In the rows, zero is written as 128.
Each path is a new rotation, seen through one point. The rows after it are directions, each followed by how far the rotation turns it, in deg/step (0 if it stays put).
Each turn is a multiple of 5 degrees from 10 to 175, or 0.
Rotation 1:
[139 129 130 127 126 124 120 128 131 121 132 116 143 132 130]
[118 123 134 133 132 123 118 127 116 129 135 125 137 122 134]
[135 119 136 136 125 135 124 130 130 119 129 125 140 128 127]
[115 120 130 138 134 129 113 124 127 129 129 126 133 129 126]
[131 115 131 134 121 134 122 128 129 126 115 125 134 121 121]
[122 124 117 130 133 127 111 122 131 125 123 129 131 132 123]
[133 121 124 128 116 121 121 125 126 131 120 118 131 119 122]
[132 130 118 121 130 125 114 126 122 122 125 127 138 130 133]
[132 123 128 128 118 120 123 122 125 129 139 116 136 123 128]
[127 125 132 124 130 126 118 135 121 123 126 127 142 131 139]
[127 120 134 135 127 134 122 121 127 126 141 123 140 122 124]
[122 118 138 134 130 124 118 138 128 123 121 127 138 132 126]
[124 122 133 128 127 134 129 129 130 130 130 131 129 131 129] | 45
[126 129 131 126 128 128 129 129 123 133 121 127 129 125 131] | 140
[128 128 129 128 126 128 121 129 133 129 129 130 131 122 130] | 0
Rotation 2:
[124 130 131 129 129 117 142 128 124 128 124 139 136 130 137]
[122 127 131 128 126 112 136 132 136 128 123 130 127 127 139]
[122 134 132 134 126 120 134 132 124 118 118 133 127 130 139]
[126 135 135 130 129 124 132 127 137 128 119 130 134 130 145]
[130 129 133 126 127 119 142 130 126 128 122 137 130 136 140]
[119 129 130 130 128 113 138 130 133 128 125 133 134 123 137]
[124 130 133 131 123 119 134 133 130 122 118 128 122 131 141]
[123 138 134 133 129 124 133 126 129 124 120 135 134 129 143]
[130 128 133 126 126 121 138 128 133 133 121 133 131 134 144]
[122 129 130 130 129 115 141 130 126 126 124 138 133 128 135]
[120 129 132 131 125 116 133 132 138 124 120 127 125 127 141]
[125 137 134 133 127 125 134 129 125 121 117 132 129 133 141]
[123 125 126 128 127 122 129 131 128 126 129 127 125 124 124] | 85
[128 126 128 126 127 127 126 128 136 132 128 123 127 127 131] | 160
Rotation 3:
[134 129 130 124 132 114 126 125 121 140 131 137 128 119 126]
[134 135 124 135 126 127 123 119 120 134 117 134 135 122 133]
[131 119 123 141 126 120 120 119 126 134 130 124 127 119 127]
[137 130 127 128 137 119 124 129 119 133 132 135 129 116 128]
[131 132 125 132 125 124 129 120 123 140 116 133 126 123 136]
[131 123 126 135 125 117 118 117 125 133 128 126 135 121 124]
[135 131 119 132 136 127 122 128 121 130 132 134 129 115 132]
[136 130 129 135 126 120 132 122 126 143 122 130 123 121 135]
[130 125 128 132 128 116 120 122 120 134 121 131 140 123 124]
[130 130 114 134 131 128 120 121 123 131 131 133 126 117 133]
[142 129 132 136 127 121 129 122 126 138 131 126 126 119 131]
[130 125 127 133 134 118 122 128 117 135 117 132 135 123 128]
[127 132 125 122 130 129 128 127 128 129 133 133 126 126 128] | 120
[125 129 131 124 127 125 130 128 127 132 122 132 129 130 128] | 100
[124 127 125 130 126 129 130 125 131 131 127 127 121 128 132] | 140
Rotation 4:
[128 133 129 133 138 130 126 121 130 126 109 133 126 133 132]
[125 123 129 133 130 129 122 124 130 115 115 139 133 131 122]
[138 124 127 132 136 128 124 118 137 125 117 130 134 130 127]
[138 131 129 128 130 136 128 126 123 115 113 135 131 125 124]
[127 133 130 130 135 129 129 122 133 126 110 134 125 136 129]
[128 122 128 131 126 128 125 123 131 113 116 139 135 131 124]
[142 127 129 129 134 129 128 118 138 124 118 129 131 132 125]
[136 132 128 129 129 136 133 125 125 115 113 135 129 128 128]
[128 133 132 128 132 127 132 121 135 122 114 135 127 139 128]
[133 121 126 134 125 129 128 123 133 112 121 137 135 134 127]
[143 131 129 126 132 130 131 118 137 121 120 128 131 133 126]
[134 132 126 131 129 134 135 125 124 113 115 134 129 131 132]
[129 123 125 124 130 130 128 126 125 130 131 133 124 130 128] | 0
[119 126 128 129 127 125 127 128 129 128 127 132 127 132 129] | 95
Rotation 5:
[126 135 122 131 134 123 137 127 132 115 121 130 136 133 125]
[120 130 125 130 135 131 138 129 131 113 123 127 137 133 121]
[116 126 124 133 134 133 136 132 135 118 132 119 134 132 127]
[118 129 122 139 135 124 136 132 137 119 129 122 128 129 134]
[123 135 124 138 137 118 136 131 133 117 121 129 129 132 131]
[123 131 127 133 137 124 140 130 128 117 118 130 135 136 124]
[120 126 123 130 135 130 140 129 130 120 127 125 141 137 124]
[120 128 118 132 132 128 136 131 138 118 134 120 137 130 128]
[122 135 123 136 133 125 133 133 137 113 126 123 129 126 129]
[120 133 130 138 137 127 134 132 130 116 117 127 127 133 129]
[119 125 127 136 138 127 140 130 128 123 122 128 134 139 128]
[123 126 119 133 134 123 140 129 134 121 130 126 139 135 130]
[131 134 129 128 127 125 126 128 129 123 123 131 125 125 126] | 85
[125 129 127 126 126 133 126 129 131 124 131 125 127 124 125] | 65
Rotation 6:
[122 128 135 121 125 123 126 126 138 130 126 135 118 129 140]
[126 132 143 128 130 122 125 123 130 132 132 130 121 133 139]
[119 129 136 131 125 123 124 116 128 134 127 125 118 127 134]
[124 122 132 122 120 121 124 123 132 129 133 124 116 126 138]
[125 122 136 131 134 126 128 126 130 129 135 120 117 126 140]
[119 120 129 132 132 124 125 122 131 130 124 131 120 123 142]
[128 120 132 127 128 118 124 120 127 125 130 134 121 135 141]
[126 123 134 137 133 120 124 118 124 128 128 123 118 134 132]
[124 119 124 130 125 120 124 119 131 127 122 125 114 129 130]
[130 120 130 128 130 121 127 127 135 123 131 125 113 134 134]
[123 126 132 136 138 125 127 126 136 126 123 130 116 132 134]
[125 126 130 127 128 120 123 123 135 126 122 137 118 135 133]
[129 128 127 128 123 127 127 125 126 129 129 121 126 129 123] | 70
[125 127 123 125 123 127 127 126 130 129 123 131 128 125 128] | 130
Rotation 7:
[126 123 143 135 129 130 127 134 138 133 132 137 121 127 128]
[125 123 143 135 131 127 123 133 139 122 132 133 124 121 125]
[121 124 139 138 126 127 129 129 142 124 130 136 122 128 126]
[123 121 142 133 132 132 127 132 140 132 136 138 126 126 128]
[121 121 140 133 131 128 126 130 139 121 136 132 128 121 124]
[120 121 137 136 128 128 131 126 141 126 135 137 126 128 126]
[124 119 139 132 132 132 127 131 138 131 141 134 128 126 128]
[121 119 136 134 131 126 128 129 138 121 140 130 127 123 123]
[121 119 133 137 127 128 133 128 140 127 140 135 125 130 127]
[125 118 135 134 132 130 128 132 137 131 145 130 127 125 128]
[124 118 133 136 129 124 129 131 139 122 142 127 125 123 125]
[123 117 130 139 127 127 133 131 140 132 140 131 123 129 128]
[124 125 130 129 129 129 129 126 127 132 127 126 124 127 120] | 0
Rotation 8:
[122 126 124 140 126 133 130 144 127 123 121 132 133 131 128]
[132 127 128 130 125 142 143 132 133 120 124 130 135 124 132]
[122 127 134 136 126 133 135 139 117 123 123 122 137 126 131]
[124 131 133 138 123 140 137 130 127 132 132 135 140 129 129]
[125 128 126 133 124 142 132 140 117 126 133 131 126 120 133]
[135 130 130 132 117 129 134 140 123 126 127 139 140 125 131]
[122 123 133 123 126 137 136 141 125 129 121 135 131 117 127]
[122 127 126 138 126 128 132 140 131 126 132 130 141 117 129]
[123 125 125 135 125 140 134 141 132 128 120 136 130 131 129]
[131 128 126 134 126 138 138 136 127 115 127 125 136 121 132]
[122 126 136 134 123 132 137 137 120 129 119 128 138 132 132]
[124 128 134 135 128 143 137 130 126 127 135 133 134 122 128]
[128 127 130 125 129 134 131 125 132 130 126 133 126 130 125] | 145
